In the rows, zero is written as 128.
Rows swapped in pairs by one turn or mirror: which row each one swaps with
The rows were stretched afterwards, more along some directions than others.
vaga: 111  127  116  107  115  121  128  140  128  130  117  125  138  133  108  125  125  149  120  149  133
simum: 142  116  144  139  124  154  133  157  120  138  148  145  138  181  115  138  114  110  94  129  118
fep: 158  133  141  137  152  164  149  127  138  138  152  142  122  135  131  140  143  112  123  122  98
zef: 122  127  137  129  142  113  127  107  150  116  122  118  127  128  111  112  133  123  158  132  150
bir: 122  117  142  135  140  117  152  116  142  131  161  131  93  106  165  125  160  107  145  158  123
sog: 137  117  145  131  126  151  142  149  132  137  158  140  130  159  133  131  138  103  101  128  113
sop: 111  116  136  128  125  122  151  142  112  115  139  126  125  105  160  140  144  116  116  146  99
mev: 136  129  150  146  133  157  143  153  113  129  147  151  116  155  122  150  109  102  102  134  107
fon: 119  126  117  138  122  131  118  148  117  106  127  105  126  90  149  111  128  147  119  107  141
pak: 119  114  124  132  139  112  132  119  121  118  148  125  119  104  154  138  148  132  138  143  116
leb: 117  125  123  117  131  109  123  118  143  115  121  116  134  124  110  115  126  141  146  139  156
dito: 113  115  134  131  136  98  143  120  127  126  152  129  99  95  172  136  153  119  146  153  119
kol: 107  126  133  143  109  146  137  125  122  141  128  130  113  123  145  127  116  126  142  151  154
naru: 113  117  136  132  125  122  158  137  115  118  140  128  120  112  157  141  142  115  116  156  99
Gaz: 129  129  145  143  138  126  138  107  142  128  124  114  121  118  148  126  127  115  163  160  140
gel: 150  129  148  133  153  159  144  115  142  136  144  144  131  157  108  138  140  101  126  120  104
lebev: 157  122  141  129  132  121  122  149  128  128  144  135  132  136  147  128  123  129  106  107  116
Raso: 116  126  118  113  119  122  131  140  130  122  123  118  135  121  111  123  131  152  122  144  138
dol: 139  114  145  140  124  150  128  159  117  137  146  149  143  179  115  139  103  104  98  126  119
Dobog: 162  120  145  138  132  119  130  143  132  122  146  132  126  143  145  130  119  130  104  113  123
bik: 119  119  140  131  136  114  147  116  140  135  158  130  96  102  166  130  155  113  144  153  126
tur: 113  127  134  147  132  150  151  131  141  110  159  134  104  96  162  113  148  114  137  131  124
ven: 140  133  134  141  137  138  140  130  112  144  131  128  105  118  136  137  111  124  114  142  118
Lirum: 145  117  158  141  127  149  143  142  138  136  162  144  127  163  134  138  141  100  107  127  117
punel: 112  121  114  105  111  131  123  132  117  130  119  128  147  127  116  116  117  151  109  122  130
dat: 120  119  142  137  131  116  152  117  135  129  155  126  92  108  166  127  146  112  142  155  132
vipe: 145  129  146  139  148  155  144  98  151  136  139  140  128  156  109  133  134  100  147  134  126
migur: 98  122  132  146  107  144  133  121  120  131  138  129  118  119  153  132  120  119  146  139  147
ruz: 117  115  121  130  137  115  133  118  125  116  145  125  125  104  157  140  147  131  141  139  117
Dede: 129  127  117  139  122  129  122  150  116  115  125  112  123  99  148  115  123  144  116  124  147
pire: 131  124  145  145  137  128  139  111  144  127  137  114  124  111  157  124  134  111  163  146  141
matim: 132  136  140  130  127  122  138  107  143  129  112  114  125  128  130  122  123  126  156  162  143
vasa: 131  119  144  133  147  114  130  105  155  119  129  124  129  143  106  118  134  117  151  131  148
reme: 116  125  139  144  115  144  142  120  122  145  131  136  112  133  136  129  115  118  143  154  149
Biza: 154  119  165  146  140  111  144  117  140  133  129  139  120  179  113  128  105  110  117  145  120
siba: 132  115  146  137  125  138  140  132  141  139  152  137  125  148  144  129  142  100  127  136  123
nepet: 161  128  142  138  146  150  149  130  133  139  154  147  120  125  149  142  137  112  122  120  100
bero: 136  129  119  141  121  141  128  152  116  118  128  110  120  98  149  117  124  146  110  122  146
deze: 140  137  135  137  129  137  147  133  108  137  122  123  96  125  127  133  109  134  103  158  119
Vifuv: 110  122  108  107  114  129  120  125  124  125  119  125  150  120  116  111  123  155  120  118  134
Zifeg: 147  129  157  139  155  158  139  113  148  133  152  146  130  163  107  138  142  92  133  131  107
feses: 138  127  132  151  145  138  132  120  123  133  136  125  123  112  145  128  124  113  140  130  125
fiki: 102  137  103  134  116  149  119  126  115  110  119  106  123  91  146  112  123  159  136  128  138
neti: 126  141  132  135  107  137  147  143  112  129  101  111  112  138  120  133  101  150  104  162  129
kapa: 139  130  127  143  114  150  146  144  117  144  133  126  114  120  141  125  112  132  110  142  143
ludu: 124  121  140  131  145  108  124  110  149  115  126  122  130  137  110  119  135  119  154  140  151
Dufaz: 127  133  145  142  138  151  140  147  120  128  146  150  113  145  120  141  120  104  112  137  103
kuzu: 139  133  135  142  138  142  135  134  109  144  127  127  109  125  128  136  111  122  111  142  115

Swapped with matim: migur
Swapped with sop: punel
Swapped with fiki: neti
Swapped with Biza: tur

